In the rows, 128 means zero.
The rows below fall into families. The same turns and mirrors carry the whole set onto itself and the rows of a family onto each other. For each named row, which other rows are in its family? Write them in the order they are listed.
These 32 rows form 4 families of 8 rows each.
Q_90: [141 123 127 145 139 129 118 146 137 191 123 105 133  97 124 125  99  97
 126 127 126 122 143]
Q_491: [ 96 119 166 149 140 153 119 132  96 128 115 120 149 121 104  92 115 126
 105 106 114 163 122]
Q_866: [149 155 142 129 124  96 100 119 113 136 127 123 131 148 144 141 147 101
 116 159 112 140 128]
Q_246: [169 135 128 154 109 151 106 111  81 142 109 128 144 143 153 113 111 115
 131 109  97 137 109]
Q_23: [118  76 109 180 106 163 149 134 125 122 140 131 118 123 117 132  67 104
 131 117 101 136 138]
Q_964: [134 129 123 148 120 133 130 156 138 187 120 101 131  94 104 135 105 114
 105 112 126 132 134]
Q_762: [128 136 145 156 131 133 117 144 132 186 110 117 140 109 130 108  93 103
 114 114 135 115 132]
Q_311: [158 116  79 144  85 136  97 139 132 104 123 120 126 127 153 162 111  99
 123 145 115 128 134]
Q_221: [125 160 134 120 110 116  80 133 125 113 128 112 156 143 129 125 149 125
 123 140 129 157 128]
Q_688: [142 103  75 131  91 113 111 146 135 128 126 118 119 127 144 156 122 117
 141 155 106 120 139]
Q_644: [146  95  81 130  82 115 108 132 123 129 132 117 101 131 141 149  93 107
 141 159 118 132 147]
Q_656: [106 107 119 139 111 146 116 109  97  82 152 146  99 176 127 129 113 139
 110 146 110 155 131]
Q_78: [131 154 138 113 128 102  85 123 114 135 127 122 129 136 126 125 154 136
 105 140 129 133 118]
Q_129: [150  97  87 144  81 118 116 131 131 142 117  91 104 117 141 142  96 103
 120 150 112 122 151]
Q_294: [102 134 171 145 153 152 123 125 112 120 141 163 138 150 124 110 120 137
 108 116 120 158 126]
Q_422: [102  74 116 160 109 173 139 137 132 126 130 130 112 122 119 112  69 139
 112 107 120 139 148]
Q_356: [130 138 121 152 112 136  89 158 130 171 105 112 139  85 120 136 108 108
 111 111 109 138 143]
Q_179: [130 156 141 115 130 103  95 129 119 137 135 106 113 142 132 142 145 124
 118 164 118 149 120]
Q_994: [101 135 165 156 167 159 125 123 112 144 141 134 132 144 111 106 118 130
  96 114 119 142 125]
Q_378: [128  74 110 173 114 174 138 139 103 120 110 130 120 105 127 129  77  99
 106 110 100 136 128]
Q_648: [ 80 101 121 160 133 124 111 153 148 117 138  97 103 125 109 143 104 131
 107 141 150 149 150]
Q_767: [118  74 105 170 119 170 139 125 114 137 139 144 119 133 120 114  67 113
 119 108 119 127 153]
Q_683: [ 84  99 117 141 116 138 110 160 148  91 129 114 131 105 104 141 113 110
  97 143 132 155 147]
Q_279: [116 101 125 144 114 133 105 100 100  71 147 151 116 165 139 122 114 125
 131 145 104 138 123]
Q_376: [122  96 125 142 113 154 127 114  98  61 132 129 136 164 137 119 117 118
 116 142 119 153 114]
Q_869: [164 118 122 150 108 146 116  88  93 167 127 140 147 139 142 128 109 107
 124 122  90 122 114]
Q_676: [ 89 126 124 155 138 113 104 149 150 115 117 106 114 119 112 146 115 147
  99 151 140 144 153]
Q_775: [122  94 112 133 103 135 122 111 113  76 146 136 102 158 133 144 123 136
 115 152  97 164 144]
Q_777: [107 127 172 161 143 153 123 109 103 128 140 134 128 133  99 100  99 122
  97 101 125 149 116]
Q_526: [161 104 133 134  96 156 134 106  94 146 140 147 128 149 151 106 100  92
 131 114  93 136 123]
Q_793: [ 86 112 126 141 126 119 118 166 145  89 140 112 100 120 102 128 111 131
 113 136 141 149 142]
Q_774: [166 129 126 124 116 150 122 101  87 157 136 154 130 148 143 113 107 105
 128 132  88 127 123]

Which other rows belong to the same family as Q_767? Q_90, Q_644, Q_656, Q_179, Q_994, Q_648, Q_774
Which other rows belong to the same family as Q_378? Q_491, Q_246, Q_311, Q_221, Q_356, Q_683, Q_376

